128 stands for zero in the data rows.
Here are some points, one per row:
[158  82 118 155 111 128 203 106 150 158 168 164 162 155 103 149 191 126
 172  87 103  99 114 188  44 186 150 195  97 118 223 148  79 102 115  89
 210 131  81 170 149 194 136 150  99 172 206  67  78 150 139  41 169 112
 111 136 145 104 136 121 134 101 114 199]
[144 106 111 116  70 110 164 132 112 134 143 186 144 129  86 162 129 119
 147 105  95 135 133 146  74 167 150 180 108  98 203 135  62  71 120 112
 178 129 101 134 139 162 135 123  71 144 159 111 107 111 148 109 159 105
 106 145 107 102 109 110 131  71 126 152]
[114  94 144 133 171 185  90 118 130 146 136 114 152 121 179  93 128 143
 102 132 138 132 142  75 203  93 106 104 138 147  68 128 211 146 151 137
  84 112 156 139  47  72  98  94 162 154  80 170 154  93 105 156  64  88
  90 110 105 120  92 158 125 163  84  72]
[101 121 131 141 159 142  86 113 118 115 118  84 120 117 156  92 119 134
 107 138 140 116 124 105 150  89  99  79 134 147  61 104 168 151 126 136
  85 108 141 107  93  94 100 127 149 134  94 144 143 113 111 115  86 131
 124 111 144 136 127 139 118 142 112 107]
[135  74 152 135 175 236  96 121 145 172 160 156 188 135 210 100 159 149
  95 120 125 144 168  39 245  96 148 126 135 148  83 163 255 142 164 144
  85 112 171 170   3  44 136  71 181 194  62 223 189 102 117 221  36  71
  77 102  82 123  54 165 131 178  56  32]
[ 97 151 125 134 168  96  94 114 124 104 106  53  84 119 137  93 122 127
 119 157 149 112  94 133 124  83 103  77 140 155  65  93 124 156 120 120
  82 102 128  81 138 112 118 149 153  98 114 112 128 149 106 111 107 159
 156 124 164 136 162 137 105 144 138 143]
[100 166 127 148 172  85  99 120 125  92  96  38  84 125 136 102 129 121
 120 157 150 114  95 145 128  83 103  71 145 150  77  90 108 170 118 123
  86 112 128  70 156 133 120 159 151  88 126  99 116 152  98 109 119 174
 174 118 173 146 178 135 111 144 141 152]
[105 108 130 133 167 156  88 114 123 129 115  98 121 123 156  83 117 135
 112 136 132 115 130  95 170  86  94  90 139 143  64 104 185 143 139 134
  86 108 141 114  80  80  89 126 153 135  91 154 140 110 107 125  88 113
 105 107 126 127 119 144 124 155 102  97]
[ 93 246 115 144 238  20 107 138 160  48 103   0  33 124 122 127 164 106
 141 189 171 129  57 255 145  72 108  62 176 176 127  77  11 255 113 105
 122 166 100  90 255 241 158 209 154  21 194  41  88 210 174  91 189 255
 255 147 255 162 255 122 107 182 205 246]
[ 98 139 119 137 174 104  94 116 120 106 102  58  91 124 147 101 121 125
 122 146 147 107 106 129 129  82 102  74 145 157  62  92 135 150 124 126
  90  95 134  90 133 114 123 146 149 105 118 109 123 136 106 117 108 151
 151 116 157 136 159 137 129 131 138 132]
[146 115 113 107  59 111 157 148 106 120 130 200 146 122  74 174 111 125
 135 110  89 138 141 131  85 167 145 165 111  88 196 138  79  74 116 127
 170 121 113 129 143 142 131 114  77 131 146 117 124  91 151 124 161 105
  99 144  82 110  90  99 128  73 135 132]
[141  75 153 150 182 255 105 137 155 189 181 178 205 149 244 102 172 157
  90 110 120 155 190  19 255 110 170 140 130 155  95 188 255 135 172 154
  81 121 178 194   0  28 151  66 176 217  65 250 203 117 119 253  22  59
  68  97  64 110  31 164 132 191  34   9]
[152 137 113  93  29 113 145 161  99 119 121 214 141 105  71 178  73 126
 125 107 104 152 150 109 105 173 145 158 112  83 183 155  92  72 123 141
 154 136 131 129 132 132 138 103  73 117 123 141 135  79 146 158 157  91
 110 141  64 113  80  87 133  74 137 110]
[162  95 113 142  94 131 199 110 133 158 159 168 164 153 103 146 170 123
 158  95 106 109 117 173  52 177 150 197 103 115 218 136  77  88 110  91
 204 126  73 160 154 185 132 147  93 163 194  78  89 149 146  62 159 114
 104 136 132 101 129 122 130  97 121 183]
[164  71 120 194 150 163 244  80 179 199 198 149 173 188 128 130 255 113
 201  82 123  90  95 231   5 235 153 223 100 150 242 161  83 147 115  76
 252 132  97 208 161 226 137 198 146 201 252  33  49 208 133   0 180 136
 118 149 199  96 169 148 142 143 110 250]
[192 218 187   0   0 122 139 237 154 152 113 255 131 123  93 229   0 139
 102 142 152 234 227  21 232 190 152 191 133  25 114 209 209  51 166 247
 114 255 223 213 216  66 159  27  95  69  14 255 241 102 159 255 210 128
 135 155  37 245 129  85 200 150 255   0]
[ 96 180 115 144 189  67  96 120 138  86 100  27  65 118 130 102 137 123
 130 166 161 124  85 184 128  79 113  72 155 169  99  85  77 200 116 117
  84 121 113  64 185 162 134 165 161  74 141  83 110 174 122 103 130 197
 196 126 194 142 203 131 110 143 163 178]
[152 137 131  86  29 115 140 156 102 111 114 213 135 101  62 184  67 124
 131 110 101 159 161 109 115 179 153 152 107  82 178 155  87  74 121 146
 154 149 133 131 129 128 137 102  80 110 115 148 143  83 151 160 164  94
 112 143  50 120  77 102 132  80 138  97]
[ 97 133 130 138 164 119  84 109 116 116  96  63 101 117 142  86 123 130
 119 158 146 110 107 126 129  87 101  79 146 147  59  99 139 151 122 130
  86  99 132  85 125 105 115 146 150 106 114 112 126 134 103 115 104 149
 146 116 159 141 153 136 117 138 127 128]
[146 126 119  97  49 108 151 153  97 118 127 201 141 104  74 170  95 127
 131 108  92 144 155 121  92 174 148 157 111  81 192 146  86  70 122 136
 163 128 119 122 140 139 144 108  72 132 133 130 120  89 145 134 166  98
 109 145  75 109  75 102 131  79 135 126]
[103 138 133 137 167 116  88 107 114 108 102  66 107 124 143  92 123 122
 113 146 149 112 116 117 124  80  98  81 137 149  60  98 144 146 131 125
  85 102 130  89 126 104 108 136 157 107  99 118 120 134 107 120 101 147
 147 112 150 134 145 139 114 133 125 127]
[ 99 138 126 146 160 123  87 114 111 113 102  68  99 121 151  87 122 130
 116 145 149 106 112 120 137  84 103  78 144 151  59 104 148 142 124 133
  90 105 144  94 113 103 110 143 150 114 110 125 129 126 108 112 105 148
 144 120 146 139 148 142 118 140 126 124]
[150  92 119 140  87 121 185 119 132 154 154 168 158 147  97 161 171 122
 157  98 102 109 126 165  50 171 148 192  97 110 216 136  78  91 115  96
 197 125  76 157 149 178 138 135  92 158 195  80  90 133 145  71 162 108
 100 142 132  95 123 119 140  95 119 180]
There is one direction along which these points spread out most. Take the direction at right angles to it along which they spread out most. Go by this last direction. How many in every 100 of the points above lie lower along it than each point below? Round to a whole number. More than half of the points above lie lower than the first one.
[150  92 119 140  87 121 185 119 132 154 154 168 158 147  97 161 171 122
 157  98 102 109 126 165  50 171 148 192  97 110 216 136  78  91 115  96
 197 125  76 157 149 178 138 135  92 158 195  80  90 133 145  71 162 108
 100 142 132  95 123 119 140  95 119 180] 83
[152 137 131  86  29 115 140 156 102 111 114 213 135 101  62 184  67 124
 131 110 101 159 161 109 115 179 153 152 107  82 178 155  87  74 121 146
 154 149 133 131 129 128 137 102  80 110 115 148 143  83 151 160 164  94
 112 143  50 120  77 102 132  80 138  97] 61
[114  94 144 133 171 185  90 118 130 146 136 114 152 121 179  93 128 143
 102 132 138 132 142  75 203  93 106 104 138 147  68 128 211 146 151 137
  84 112 156 139  47  72  98  94 162 154  80 170 154  93 105 156  64  88
  90 110 105 120  92 158 125 163  84  72] 43
[158  82 118 155 111 128 203 106 150 158 168 164 162 155 103 149 191 126
 172  87 103  99 114 188  44 186 150 195  97 118 223 148  79 102 115  89
 210 131  81 170 149 194 136 150  99 172 206  67  78 150 139  41 169 112
 111 136 145 104 136 121 134 101 114 199] 91
[103 138 133 137 167 116  88 107 114 108 102  66 107 124 143  92 123 122
 113 146 149 112 116 117 124  80  98  81 137 149  60  98 144 146 131 125
  85 102 130  89 126 104 108 136 157 107  99 118 120 134 107 120 101 147
 147 112 150 134 145 139 114 133 125 127] 26
[101 121 131 141 159 142  86 113 118 115 118  84 120 117 156  92 119 134
 107 138 140 116 124 105 150  89  99  79 134 147  61 104 168 151 126 136
  85 108 141 107  93  94 100 127 149 134  94 144 143 113 111 115  86 131
 124 111 144 136 127 139 118 142 112 107] 35
[192 218 187   0   0 122 139 237 154 152 113 255 131 123  93 229   0 139
 102 142 152 234 227  21 232 190 152 191 133  25 114 209 209  51 166 247
 114 255 223 213 216  66 159  27  95  69  14 255 241 102 159 255 210 128
 135 155  37 245 129  85 200 150 255   0] 57
[152 137 113  93  29 113 145 161  99 119 121 214 141 105  71 178  73 126
 125 107 104 152 150 109 105 173 145 158 112  83 183 155  92  72 123 141
 154 136 131 129 132 132 138 103  73 117 123 141 135  79 146 158 157  91
 110 141  64 113  80  87 133  74 137 110] 74
[105 108 130 133 167 156  88 114 123 129 115  98 121 123 156  83 117 135
 112 136 132 115 130  95 170  86  94  90 139 143  64 104 185 143 139 134
  86 108 141 114  80  80  89 126 153 135  91 154 140 110 107 125  88 113
 105 107 126 127 119 144 124 155 102  97] 39
